A single turn carries every row of the set below to another of its rows. Some are shown first; where does it send the rows asked next?
pipaz: -7,-8,11,-3,-26,1,-4,5,8,5,-13,-6,-14,-15,-1,-9,-12,-9,14,6,-12,4,21,-11,17,-3,-6,17,-3,-3,22,-10,35,9,-7,5,-2,2,7,-11,-32,-6,20,-4,-5,-19,1,-1,12,11,11,23,17,-5,-3,-5,-1,-13,19,-1,8,13,-29,5,-7,-22,-5,-1,-31,-2,-7,-5,-13
Nekid: -11,-13,-2,4,-33,-6,-3,-4,14,5,-5,-9,-12,-9,-10,-9,-13,-9,1,16,16,0,12,-14,2,6,0,3,10,7,13,-4,27,-3,-10,6,-9,3,0,-13,-30,14,11,-21,-19,-11,11,5,16,15,6,16,3,6,-12,-18,-8,-14,3,2,0,16,-28,4,-5,-18,-1,-5,0,-4,2,9,-11
mezo: -21,8,21,3,9,15,-10,1,7,17,-9,-2,17,4,0,-20,-3,-12,3,8,-5,4,14,-5,0,-2,-6,1,11,23,21,-8,20,-16,3,12,-5,18,-4,6,-3,6,14,7,-1,8,14,-19,15,7,3,14,6,-20,-26,-10,3,-13,1,20,-10,-1,-29,7,-11,-9,-1,-9,-22,-4,12,2,-12
Rozi: -5,-6,-2,-8,4,9,25,-3,8,-3,-12,-13,-3,-5,-7,1,-2,-2,-16,13,1,9,-7,8,-5,2,-7,5,-3,1,37,-7,38,-3,1,10,-7,28,6,0,-35,12,3,10,7,3,15,-16,17,6,10,10,10,5,-16,-5,1,-6,-1,16,-3,4,-26,2,12,-22,0,-15,-17,-10,5,9,14
vamag: -15,-10,4,3,-29,0,-6,-4,1,-9,-5,-24,-15,6,-6,-22,-7,-2,5,20,12,3,9,-2,9,22,6,0,3,26,8,-2,26,0,-2,17,2,4,-1,-3,-3,10,14,-3,-5,-8,1,-11,30,1,0,17,10,-5,15,-14,-4,3,4,0,1,5,-28,6,6,13,-7,-5,3,-7,-3,15,-18
fem: -12,11,6,0,6,-4,23,-12,-7,8,-15,-5,5,12,10,-10,6,-6,-12,-3,-5,-4,7,9,-5,-16,1,7,-5,7,4,2,33,-5,12,-5,-13,23,-8,14,-14,15,-5,6,17,-13,14,-9,5,17,4,11,24,-8,-9,4,0,7,2,9,-3,11,-7,13,4,6,-15,4,-23,-14,11,11,-2
sovag: -13,-5,4,-4,-23,-3,-2,21,10,19,-13,-2,-9,-21,-8,2,6,-8,-10,2,-6,8,0,-5,21,9,-3,7,-9,0,28,-2,22,-9,-7,18,0,13,8,-1,-25,-4,10,-5,-12,-6,-1,-8,22,12,4,33,1,-1,9,-18,-10,-13,15,4,0,17,-6,10,-2,-16,-9,-2,-7,13,-2,3,-19
vod: -22,-10,4,2,-14,24,16,-7,-2,-7,-4,-6,-8,-16,-7,3,-1,-9,-20,2,-8,13,13,5,-20,-8,6,15,-7,4,40,-2,32,1,1,3,-18,1,5,-4,-22,-6,3,8,-4,-5,-2,-7,22,1,-3,14,3,-2,-9,5,10,10,-5,11,-13,6,-23,5,6,-7,-8,-21,-17,-8,-2,9,7
meti: -15,-15,-2,-5,-17,1,10,0,12,-8,-12,-20,-3,-14,-19,-9,-2,-4,9,29,17,7,1,-1,16,4,-12,-2,7,-2,30,1,26,6,8,9,-11,4,14,-8,-21,11,15,5,-8,2,-1,-3,13,9,13,11,-2,2,7,-19,-5,-3,18,-3,5,23,-10,1,2,-25,2,-13,-20,0,-7,2,-7
fugeg: -27,-8,1,-1,-29,6,13,-2,1,-2,-5,0,-2,-17,-3,-1,1,2,2,5,-1,2,15,-22,-10,0,0,-5,5,-1,28,6,27,-2,5,13,-10,5,16,-14,-19,-11,1,5,-18,-8,-6,-9,6,3,-14,21,3,0,9,-11,-8,-8,22,0,12,21,-13,9,-2,-22,1,-7,-11,6,-5,13,-10
lok: -8,-8,17,-4,-19,-4,-13,-7,7,-6,-6,-12,-13,2,6,-23,-8,5,15,17,1,-6,9,-11,10,13,6,-5,1,17,10,-1,41,-1,-4,16,3,25,0,-5,-15,3,10,8,7,-18,0,-17,22,10,2,25,30,-13,0,-13,-2,2,8,-1,12,5,-31,-4,-4,-1,1,2,-27,-4,7,12,-14
fer: -8,8,22,3,12,16,-9,-3,0,29,-8,-2,19,-2,0,-11,10,-10,4,-2,8,-6,6,2,1,3,-8,1,4,19,14,-5,28,-3,10,8,-8,13,-5,12,-2,-4,12,10,-12,1,8,-32,-6,12,2,12,13,-9,-10,-4,-11,-20,14,21,-3,10,-35,13,1,-13,3,-11,-17,-1,-3,-3,-14
Boga: 5,6,2,4,2,-5,16,-12,6,14,-11,-4,2,-8,0,2,3,-10,-18,4,5,-6,1,1,-11,-18,-2,4,3,6,16,0,32,-4,3,-8,-13,25,4,-3,-37,11,-2,-5,-2,-18,19,2,-10,21,1,16,14,10,-21,-9,-12,-6,1,6,-8,12,-24,10,2,-21,-3,-2,-15,-6,7,6,4
Ronof: -13,-6,12,2,-14,0,-7,5,0,-15,-6,-15,-1,0,-8,-20,-1,0,12,24,6,-2,18,-7,18,10,-2,-3,1,15,9,8,28,3,5,5,-3,2,8,-15,3,4,10,6,1,-11,-3,-7,14,5,-2,18,6,-10,27,-19,0,18,1,-14,-2,21,0,4,2,5,-11,-3,-25,-2,-6,8,-25
lav: -17,4,20,4,10,23,-4,5,1,3,-12,3,16,-8,-5,-8,-6,-4,5,-2,8,0,12,-10,1,2,-17,10,7,25,15,3,18,-7,12,2,-8,-10,-5,-11,5,4,20,-6,-4,6,14,-13,-2,3,-6,-8,-4,-4,0,-12,2,-7,-2,4,-21,4,-17,6,-6,2,-4,-14,-13,-11,-14,-4,-17
Mefe: 2,-14,13,-4,-2,15,17,-4,-7,0,-7,6,11,-4,-5,4,-5,-9,-6,-1,0,-10,10,3,-14,7,7,10,0,8,5,3,27,-3,-6,-1,-18,10,7,6,-7,14,4,7,1,-13,20,-17,13,19,-5,10,21,-6,7,7,5,20,-19,5,-16,24,6,6,5,12,-18,-9,-28,-24,3,10,-12
Nit: -7,-12,9,-6,-4,24,21,-2,-12,1,-7,-14,-5,3,-6,-7,5,-3,-12,-1,-2,-2,4,12,-12,4,5,15,-18,13,9,0,36,-2,2,-3,-12,-1,-7,5,-9,13,8,8,10,-3,10,-8,18,1,2,1,23,2,7,13,11,10,-16,8,-8,10,-11,7,11,14,-13,-16,-20,-26,-1,2,-2
puf: 1,2,19,-2,-8,-6,-4,10,5,15,-9,-14,-10,4,1,-11,7,0,5,13,7,-9,-5,-2,22,7,2,-7,-3,20,2,2,35,0,3,12,1,26,4,2,-7,5,6,-1,-4,-17,-7,-9,11,5,8,26,18,-6,19,-7,-8,-4,20,-6,5,5,-16,5,0,1,-11,11,-14,8,7,-2,-22
ruvu: -2,-9,2,0,-11,15,10,9,3,0,-11,6,1,-22,-8,11,-1,-19,-17,-1,-8,10,19,7,-8,6,-1,21,-6,1,28,-4,14,-2,-9,4,-14,1,4,-5,-22,2,12,-2,-3,-13,19,-19,14,20,-3,20,-1,-2,0,-9,-4,13,-12,6,-28,22,4,10,4,-8,-14,-16,-11,-6,-11,8,-11
ratat: -10,1,34,5,13,18,-17,7,2,18,-18,9,22,-10,-7,-2,-3,-6,2,0,11,-13,3,-13,0,5,-9,-5,3,17,22,0,21,-5,9,6,-13,4,11,-2,5,-2,13,5,-10,2,24,-20,-5,23,-7,2,8,-4,6,-15,-9,-11,-1,10,-11,16,-19,6,2,-8,3,-12,-24,-6,-3,-3,-10
Sor: 0,1,14,2,-20,-4,-5,7,-6,2,-10,-3,-8,4,0,-9,1,3,6,8,1,-11,6,-14,0,17,6,-12,2,18,2,2,30,-3,3,10,3,9,13,-13,-4,-7,7,-6,-7,-16,10,-20,2,10,-13,20,19,-2,30,-18,-19,3,18,-6,14,25,-13,6,7,0,-4,-1,-12,-1,-7,15,-23
ser: -16,-1,10,-7,-2,4,19,0,-6,0,-16,-4,-4,12,6,-7,-3,3,-14,2,-9,-2,3,9,-6,7,8,10,-12,10,12,-5,36,-16,1,1,-5,24,-5,3,-18,17,7,9,21,2,27,-14,18,14,0,9,28,1,-3,-4,3,2,-15,14,-1,9,-14,3,17,6,-5,-10,-19,-25,9,13,12
nebag: 10,2,10,0,-2,10,14,-1,-5,5,-19,-1,-3,-7,-3,3,0,-19,-6,3,-14,-3,15,9,-2,-16,-8,18,-1,0,21,-12,22,15,8,-6,-15,2,18,-2,-26,-6,12,-11,-2,-20,33,-3,-3,23,8,8,12,4,5,1,-17,1,9,7,-9,21,-11,15,6,-19,-11,-6,-24,-4,-11,1,-5
sepa: 6,3,12,-4,1,9,24,-11,-14,11,-15,-1,5,5,4,0,6,-11,-11,2,2,-12,6,15,-5,5,9,9,-5,7,4,-7,25,7,9,-3,-19,14,8,22,-9,7,3,0,5,-10,32,-21,13,23,3,7,20,-8,7,4,-13,10,6,15,0,24,-3,10,14,8,-11,-3,-22,-17,-4,14,-9
vite: -22,8,21,-1,4,20,-8,0,1,10,-11,-9,4,-6,-2,-21,-3,-8,-2,8,-2,7,18,0,6,12,-2,8,4,26,25,-10,15,-17,7,1,-8,-6,1,-4,-4,2,31,1,5,15,14,-17,15,11,-7,4,5,-10,-18,-16,0,-9,2,17,-12,3,-30,-1,0,4,8,-17,-15,-17,-12,1,-7

fem goes to ser
vite goes to lav
Now these:
Ronof goes to Sor
meti goes to fugeg
ruvu goes to nebag

